[[149 133 147 104 127 149]
 [110 107 115 127 131 116]
 [145 132 153 114 142 143]] value 127

[[130 153 117 146]
 [123 123 114 142]
 [122 116 138 118]] value 117

[[144 104 149 128]
 [137 131 142 109]
 [130 121 126 145]] value 149

[[135 134 131 136 137 143]
 [140 145 114 150 151 131]
 [138 136 103 128 130 122]] value 137

[[108 154 131 113 135]
 [113 132 127 122 124]
 [120 135 127 123 131]] value 113

[[138 132 122 141 114 119]
 [142 129 111 144 107 110]
 [ 99 102 105 102 125 113]] value 114

[[120 122 131 123 126 124 142]
 [110 123 151 113 115 131 138]
 [104 123 133 124 122 120 141]] value 124

[[136 126 107 116]
 [104 105 115 103]
 [145 136 122 132]] value 107

[[132 138 132 139]
 [140 135 140 119]
 [114 127 114 152]] value 132

[[149 139 150 127 140]
 [140 116 131 126 155]
 [149 137 149 127 143]] value 127
---
array([148,  99, 134, 128, 139, 107, 147]) out 148, 147

array([146, 126, 118, 132, 138, 100]) out 146, 138

array([121, 113, 122, 140, 127, 128, 105]) out 140, 128

array([119, 130, 106, 134, 113, 141]) out 141, 134

array([[126, 138, 141, 143, 133],
       [140, 139, 110, 118, 141],
       [133, 155, 114, 116, 124]]) out 155, 143

array([133, 115, 102, 123, 116, 136]) out 136, 133

array([[122, 155, 117, 126, 111, 126, 120],
       [127, 149, 115, 135, 113, 107, 123]]) out 155, 149

array([115, 140, 132, 104, 137]) out 140, 137

array([113, 140, 113, 126, 104, 118]) out 140, 126
---
array([146, 119, 127, 106, 133]) -> 146
array([125, 119, 147, 145, 105, 124, 133]) -> 125
array([136, 138, 139, 158, 147, 117]) -> 136
array([133, 128, 137, 106, 139]) -> 133
array([145, 109, 125, 155, 122]) -> 145
array([125, 102, 140, 100, 106]) -> 125
array([123, 126, 110, 139, 149, 143, 131]) -> 123
array([123, 110, 143, 104, 119]) -> 123
array([144, 134, 138, 137, 145, 152]) -> 144
---
[150 158 137 127 128] Answer: 137

[[126 113 129 129 120]
 [126 132 130 100 118]] Answer: 129

[138 123 110 107 135] Answer: 110

[144 103 150 132 143] Answer: 150

[[115 126 135 128 128]
 [102 141 128 129 127]
 [115 133 142 128 128]] Answer: 135

[[128 136 118 114 154]
 [114 137 150 114 128]
 [127 121 123 127  98]] Answer: 118

[[130 136 118 108 141]
 [134 128 126 103 136]] Answer: 118
---
[[128 123 125 122 132 129 124]
 [136 146 116 127 115 150 122]
 [131 152 122 137 142 123 122]] 132

[107 132 124 150 125 130] 125

[[138 116 128 128]
 [130 151 130 130]] 130

[[117 118 145 112 104 123]
 [150 136 118 138 149 132]
 [113 126 131 116  99 128]] 104

[[130 130 125 126 123 129]
 [120 124 134 118 109 126]
 [146 141 107 139 142 135]] 123

[[124 131 119 118 147 138]
 [122 131 115 117 144 139]
 [121 117 126 114 125 151]] 147

[ 99 114 105 131 124] 124

[[125 117 124 112 120 138 122]
 [124 127 127 141 140 119 132]
 [136 116 130 106 110 129 122]] 120

[102 106 134 137 138 141] 138
---
[[130 116 130 141 131 153]
 [140 125 120 149 131 145]
 [123 117 135 134 134 141]] out 153

[[134 119 126 122 124 112]
 [148 130 130 116 117 128]
 [131 101 143 108 125 128]] out 112

[[134 139 130 112]
 [144 149 133 134]
 [135 128 123 124]] out 112

[[138 137 121 127 139]
 [130 122 119 132 117]
 [114 127 149 129 128]] out 139

[[129 105 131 140]
 [120 126 147 136]
 [126 128 132 130]] out 140

[[128 129 130 128 128]
 [107 123 112 128 143]
 [127 129 127 128 129]] out 128

[[105 148 120 135]
 [118 139 118 102]
 [153 116 142 138]] out 135
---
116  138  119  103
149  128  126  139
--> 138

139  131  153  134  132 --> 134

146  131  126  113  127
149  122  128  118  121
--> 131

113  123  155  152  118  117 --> 123

122  129  129  136  114  130
112  153  132  138  120  135
--> 136

128  143  138  135  140  147  150 --> 143

135  105  131  132  157 --> 132

158  122  154  125  130 --> 130

125  136  115  144  123  126
131  111  152  109  133  142
--> 142
